Here is a table of points, one per row:
array([1.14, -1.67, -0.42, 0.06, 0.26, 0.68, 0.11, -1.58, 0.27,
       -0.22, 1.21, -1.46, -0.31, 0.37, -0.55, -0.81, -0.29, -0.70,
       -0.50, 0.92, 1.42, 0.89, -1.43, -0.51])
array([-0.47, 0.64, -0.16, 1.31, 1.12, 0.73, -0.23, 0.54, 0.52,
       1.25, 0.41, 0.48, 0.59, -1.16, 0.18, -0.68, 0.04, -1.09,
       0.11, 1.07, 0.95, 0.40, 0.32, 1.10])
array([-0.49, 0.75, 0.11, 1.02, 1.53, 1.01, -0.44, 0.75, 0.92,
       0.90, -0.64, 0.78, 0.82, -1.17, 0.47, -0.60, 0.37, -0.80,
       -0.27, 0.83, 0.55, -0.01, 0.36, 1.02])
array([-0.89, 1.39, -0.53, 0.40, -0.37, 0.71, -0.74, 0.59, 0.65,
       0.80, -0.90, 1.27, 1.51, 0.57, 0.97, 1.19, -0.10, -0.10,
       0.29, -0.15, -0.29, -0.22, -0.62, 1.04])
array([0.54, -1.17, 0.99, 0.81, 1.11, 0.44, 0.65, 0.11, 1.21,
       0.25, 1.29, -0.99, 0.11, -0.30, 1.64, -0.79, 1.44, -0.39,
       0.77, 1.35, 0.83, 2.13, -0.97, 0.51])
array([-0.05, -0.43, -0.10, 1.49, 0.94, -1.68, -0.27, 0.23, 0.07,
       1.05, 1.04, -0.40, 0.53, -0.30, -0.14, -1.01, -1.03, -1.18,
       2.19, 1.65, 1.28, 0.89, -0.42, 0.79])
array([1.04, -0.40, -0.33, -0.99, -0.78, -0.73, 1.64, -0.27, -2.01,
       -1.29, -0.49, -0.51, -1.24, -1.11, -1.22, 0.18, 0.17, 1.81,
       -0.03, -0.93, -1.25, -1.19, 0.52, -1.51])
array([-0.66, 0.99, -0.42, 1.11, 1.18, 1.17, -0.54, 0.61, 0.85,
       0.81, -0.76, 1.03, 1.12, -0.73, 0.55, -0.43, 0.41, -0.74,
       -0.24, 0.60, 0.51, 0.04, 0.06, 0.82])
array([0.70, 0.21, 0.87, -1.06, -0.70, -1.58, -0.68, 1.33, -0.70,
       -1.50, -0.68, -0.32, -1.44, 0.45, -1.18, 0.06, 1.32, 1.90,
       -1.49, -1.14, -0.78, -1.05, 1.31, -0.48])
array([1.19, -1.82, -0.36, -0.01, -0.05, 0.61, -0.33, -1.60, -0.44,
       -0.57, 1.19, -1.20, -0.44, -0.10, -0.59, -0.83, -0.55, -0.53,
       -0.59, 0.41, 1.14, 0.53, -1.33, -0.92])
array([0.65, 0.64, 1.27, -1.20, -0.76, -1.79, -1.00, 1.58, -0.43,
       -1.40, -0.43, -0.47, -1.76, 0.93, -1.01, 0.37, 1.85, 1.81,
       -1.55, -1.26, -0.84, -1.04, 1.32, -0.50])
array([-1.63, 0.82, 0.13, -1.28, -1.60, 0.29, 0.04, -0.71, 0.72,
       0.59, -1.19, 1.24, 0.28, 1.96, 1.01, 1.88, -1.76, -0.09,
       -0.80, -1.26, -1.29, -0.71, 1.50, 0.33])
array([1.20, -1.22, -0.47, -0.32, -0.15, 0.44, -0.57, -1.84, -1.07,
       -0.88, 1.22, -1.16, -0.68, -0.46, -0.92, -0.55, -0.85, 0.00,
       0.63, 0.07, -0.08, -0.23, -1.51, -1.77])
array([-0.45, 0.48, 0.11, 1.41, 1.22, 0.46, -0.53, 0.51, 0.59,
       1.42, 0.67, 0.32, 0.36, -0.95, -0.26, -0.91, -0.05, -1.21,
       0.57, 1.34, 1.15, 0.67, 0.18, 0.87])
array([1.09, -0.28, -0.36, -1.01, -0.72, -0.56, 3.02, -0.79, -1.94,
       -1.21, -0.18, -0.42, -1.10, -1.57, -1.58, -0.26, -0.02, 1.31,
       0.29, -0.80, -1.50, -0.88, 0.04, -1.33])
array([-0.18, -0.58, 0.07, 1.35, 0.72, -2.20, -0.27, 0.09, -0.28,
       1.25, 1.24, -0.16, 0.23, 0.14, 0.43, -0.75, -1.40, -1.22,
       2.93, 1.38, 1.21, 1.09, -0.49, 0.58])
array([0.58, 0.07, 0.45, -1.11, -0.71, -1.15, -0.28, 0.54, -1.18,
       -1.70, -0.61, -0.43, -1.40, 0.03, -1.22, 0.23, 1.17, 1.91,
       -1.50, -1.19, -0.76, -0.75, 0.88, -0.80])
array([-0.83, 1.04, -0.32, 0.86, 1.30, 0.95, -0.45, 0.98, 0.69,
       0.76, -0.81, 0.92, 1.45, -0.42, 1.06, -0.21, 0.55, -0.57,
       -0.42, 0.18, 0.26, -0.01, -0.07, 0.84])
array([1.35, -1.04, -0.83, -0.42, -0.14, 0.03, 0.55, -1.57, -1.60,
       -1.26, 1.39, -0.91, -0.81, -0.87, -1.24, -0.62, -0.77, 0.59,
       1.10, -0.45, -0.89, -0.63, -1.40, -1.79])
array([0.21, 0.70, 2.30, -1.45, -0.70, -1.93, -1.14, 1.86, -0.30,
       -1.50, -0.91, -0.42, -1.63, 1.39, -0.53, 0.59, 2.27, 1.90,
       -1.63, -1.30, -0.69, -0.73, 1.79, 0.18])
array([0.36, 0.56, 1.76, -1.24, -1.16, -2.13, -1.11, 1.62, -0.45,
       -1.62, -0.63, -0.60, -1.40, 1.16, -0.71, 0.52, 1.94, 1.77,
       -1.53, -1.14, -0.84, -0.71, 1.61, -0.16])
array([0.96, 0.10, 0.02, -1.19, -0.65, -0.98, 0.67, 0.30, -1.73,
       -1.46, -0.59, -0.39, -1.23, -0.65, -1.55, -0.03, 0.52, 1.45,
       -0.91, -1.39, -0.93, -1.11, 0.76, -1.29])
array([-1.24, 1.10, -0.66, 0.24, 0.39, 0.98, -0.81, 0.68, 0.82,
       0.63, -1.12, 1.52, 1.96, 0.37, 1.10, 0.65, 0.13, -0.45,
       0.03, -0.03, -0.23, -0.18, -0.30, 0.97])
array([-0.31, 0.02, 0.24, 1.58, 0.95, -1.17, -0.05, 0.38, 0.14,
       0.95, 0.90, -0.06, 0.15, -0.64, -0.46, -0.76, -0.63, -1.38,
       1.55, 1.52, 1.27, 0.74, -0.29, 1.04])
array([-0.41, 0.25, 0.07, 1.28, 1.12, -0.31, -0.27, 0.32, 0.43,
       1.35, 0.85, -0.13, 0.49, -0.72, -0.33, -0.98, -0.34, -1.46,
       0.91, 1.43, 0.80, 0.64, -0.02, 0.94])
array([0.80, -1.54, 0.35, 0.32, 0.60, 0.55, 0.80, -0.29, 1.02,
       0.12, 1.37, -1.13, 0.03, 0.44, 0.70, -0.93, 0.65, -0.71,
       0.23, 1.19, 1.34, 2.33, -0.98, 0.30])
array([-0.54, 0.98, -0.08, 1.86, 0.46, 1.54, -0.15, 2.21, 1.53,
       0.82, -1.17, 1.96, -0.20, -2.11, 0.91, -0.77, -0.17, 0.76,
       -0.63, 3.37, 0.57, 0.63, -0.35, 1.38])
array([1.39, -0.55, -0.45, -0.61, -0.51, -0.19, 2.87, -1.46, -1.96,
       -0.92, 0.76, -0.65, -1.03, -1.87, -1.90, -0.59, -0.38, 0.88,
       1.28, -0.77, -1.68, -0.91, -0.42, -1.67])
array([1.16, -1.89, -0.69, -0.33, -0.02, 0.41, -0.81, -1.55, -1.05,
       -0.63, 1.37, -1.28, -0.97, 0.07, -0.72, -0.88, -0.75, -0.24,
       -0.30, 0.15, 0.53, -0.02, -1.59, -1.71])
array([-1.53, 1.13, -0.48, -0.24, -1.32, 0.68, -0.79, 0.25, 0.86,
       0.73, -0.87, 1.25, 0.71, 1.16, 1.43, 1.72, -0.63, -0.36,
       0.47, -0.75, -0.43, -0.26, 0.30, 0.87])
array([-1.66, 0.94, -0.39, -0.52, -1.38, 0.67, -0.70, -0.10, 0.74,
       0.73, -0.82, 1.43, 0.51, 1.63, 1.13, 1.91, -1.03, -0.17,
       -0.26, -1.11, -0.81, -0.36, 1.12, 0.70])
array([-1.33, 0.88, -0.54, -0.50, -1.39, 0.54, -0.67, 0.17, 0.41,
       0.81, -1.15, 1.43, 0.63, 1.30, 1.24, 1.82, -0.93, -0.21,
       0.11, -0.51, -0.70, -0.56, 0.48, 0.89])
array([-1.14, 1.02, -0.67, 0.35, -0.81, 0.66, -0.73, 0.38, 0.58,
       0.75, -0.95, 1.33, 1.31, 0.61, 0.97, 1.50, -0.37, -0.46,
       0.68, -0.29, -0.36, -0.53, -0.22, 1.34])
array([-0.60, 1.05, -0.10, 1.10, 1.42, 1.00, -0.41, 0.67, 0.79,
       1.17, -0.41, 0.54, 0.96, -1.31, 0.34, -0.68, 0.23, -0.84,
       0.19, 1.27, 0.84, 0.25, 0.29, 0.90])
array([-1.75, 0.89, 0.58, -1.95, -1.48, 0.34, 0.81, -0.63, 1.07,
       0.69, -1.02, 1.26, 0.13, 2.20, 0.66, 2.01, -2.12, -0.22,
       -1.18, -1.56, -1.31, -0.77, 1.70, 0.20])
array([-0.89, 1.06, -0.29, 0.81, 1.08, 0.72, -0.61, 0.82, 0.68,
       0.79, -1.05, 1.08, 1.58, -0.04, 0.92, 0.17, 0.15, -0.22,
       -0.50, 0.06, 0.20, -0.10, -0.25, 1.00])
array([1.14, -0.08, 0.33, -0.94, -0.66, -1.22, -0.06, 0.51, -1.57,
       -1.47, -0.63, -0.33, -1.46, -0.07, -1.57, 0.02, 1.02, 1.64,
       -1.01, -1.18, -0.94, -1.08, 0.96, -0.82])
array([1.44, -0.88, -0.46, -0.58, -0.42, -0.08, 1.99, -1.81, -1.78,
       -0.86, 1.39, -0.59, -0.95, -1.11, -1.35, -0.66, -0.54, 0.88,
       1.49, -0.50, -1.40, -0.78, -1.03, -1.92])
array([1.08, -2.02, -0.20, 0.09, 0.38, 0.59, 0.72, -1.11, 0.63,
       0.26, 1.00, -1.54, -0.20, 0.48, 0.29, -1.09, 0.06, -0.55,
       -0.05, 0.89, 1.42, 1.39, -1.15, -0.34])
array([0.42, -1.40, 0.52, 0.75, 0.81, 0.77, 0.94, -0.03, 1.01,
       0.27, 0.99, -1.07, 0.14, 0.04, 1.34, -0.70, 0.96, -0.65,
       0.39, 1.23, 1.21, 2.40, -1.22, 0.44])
array([0.68, -1.71, 0.11, 0.35, 0.63, 0.64, 0.86, -0.95, 1.09,
       0.30, 1.12, -1.30, -0.25, 0.30, 0.19, -0.79, 0.41, -0.69,
       -0.10, 1.20, 1.57, 1.90, -1.30, -0.01])
array([-1.45, 0.98, -0.34, -0.98, -1.54, 0.33, -0.82, -0.56, 0.60,
       0.83, -1.16, 1.38, 0.61, 1.66, 1.15, 1.99, -1.20, -0.15,
       -0.84, -1.10, -1.10, -0.60, 1.28, 0.65])
Along one direction, these points spread out more than along any other. Take the direction at right angles to it along which they spread out most. Then take the direction at right angles to both along which they spread out most. Go by this last direction. Where along it does each point below lie, from 0 to 99? The average is 50, and the first point in the table lies past the average. One standard deviation of the points above along it is 16.
array([-0.89, 1.06, -0.29, 0.81, 1.08, 0.72, -0.61, 0.82, 0.68,
       0.79, -1.05, 1.08, 1.58, -0.04, 0.92, 0.17, 0.15, -0.22,
       -0.50, 0.06, 0.20, -0.10, -0.25, 1.00]) 45
array([1.35, -1.04, -0.83, -0.42, -0.14, 0.03, 0.55, -1.57, -1.60,
       -1.26, 1.39, -0.91, -0.81, -0.87, -1.24, -0.62, -0.77, 0.59,
       1.10, -0.45, -0.89, -0.63, -1.40, -1.79]) 70
array([1.44, -0.88, -0.46, -0.58, -0.42, -0.08, 1.99, -1.81, -1.78,
       -0.86, 1.39, -0.59, -0.95, -1.11, -1.35, -0.66, -0.54, 0.88,
       1.49, -0.50, -1.40, -0.78, -1.03, -1.92]) 73
array([1.19, -1.82, -0.36, -0.01, -0.05, 0.61, -0.33, -1.60, -0.44,
       -0.57, 1.19, -1.20, -0.44, -0.10, -0.59, -0.83, -0.55, -0.53,
       -0.59, 0.41, 1.14, 0.53, -1.33, -0.92]) 59
array([0.42, -1.40, 0.52, 0.75, 0.81, 0.77, 0.94, -0.03, 1.01,
       0.27, 0.99, -1.07, 0.14, 0.04, 1.34, -0.70, 0.96, -0.65,
       0.39, 1.23, 1.21, 2.40, -1.22, 0.44]) 42
array([-1.14, 1.02, -0.67, 0.35, -0.81, 0.66, -0.73, 0.38, 0.58,
       0.75, -0.95, 1.33, 1.31, 0.61, 0.97, 1.50, -0.37, -0.46,
       0.68, -0.29, -0.36, -0.53, -0.22, 1.34]) 62
array([-0.05, -0.43, -0.10, 1.49, 0.94, -1.68, -0.27, 0.23, 0.07,
       1.05, 1.04, -0.40, 0.53, -0.30, -0.14, -1.01, -1.03, -1.18,
       2.19, 1.65, 1.28, 0.89, -0.42, 0.79]) 47
array([-0.45, 0.48, 0.11, 1.41, 1.22, 0.46, -0.53, 0.51, 0.59,
       1.42, 0.67, 0.32, 0.36, -0.95, -0.26, -0.91, -0.05, -1.21,
       0.57, 1.34, 1.15, 0.67, 0.18, 0.87]) 40
array([0.21, 0.70, 2.30, -1.45, -0.70, -1.93, -1.14, 1.86, -0.30,
       -1.50, -0.91, -0.42, -1.63, 1.39, -0.53, 0.59, 2.27, 1.90,
       -1.63, -1.30, -0.69, -0.73, 1.79, 0.18]) 14
array([-0.41, 0.25, 0.07, 1.28, 1.12, -0.31, -0.27, 0.32, 0.43,
       1.35, 0.85, -0.13, 0.49, -0.72, -0.33, -0.98, -0.34, -1.46,
       0.91, 1.43, 0.80, 0.64, -0.02, 0.94]) 43
array([-1.53, 1.13, -0.48, -0.24, -1.32, 0.68, -0.79, 0.25, 0.86,
       0.73, -0.87, 1.25, 0.71, 1.16, 1.43, 1.72, -0.63, -0.36,
       0.47, -0.75, -0.43, -0.26, 0.30, 0.87]) 66
array([1.04, -0.40, -0.33, -0.99, -0.78, -0.73, 1.64, -0.27, -2.01,
       -1.29, -0.49, -0.51, -1.24, -1.11, -1.22, 0.18, 0.17, 1.81,
       -0.03, -0.93, -1.25, -1.19, 0.52, -1.51]) 55
array([-1.24, 1.10, -0.66, 0.24, 0.39, 0.98, -0.81, 0.68, 0.82,
       0.63, -1.12, 1.52, 1.96, 0.37, 1.10, 0.65, 0.13, -0.45,
       0.03, -0.03, -0.23, -0.18, -0.30, 0.97]) 54
array([-0.54, 0.98, -0.08, 1.86, 0.46, 1.54, -0.15, 2.21, 1.53,
       0.82, -1.17, 1.96, -0.20, -2.11, 0.91, -0.77, -0.17, 0.76,
       -0.63, 3.37, 0.57, 0.63, -0.35, 1.38]) 27
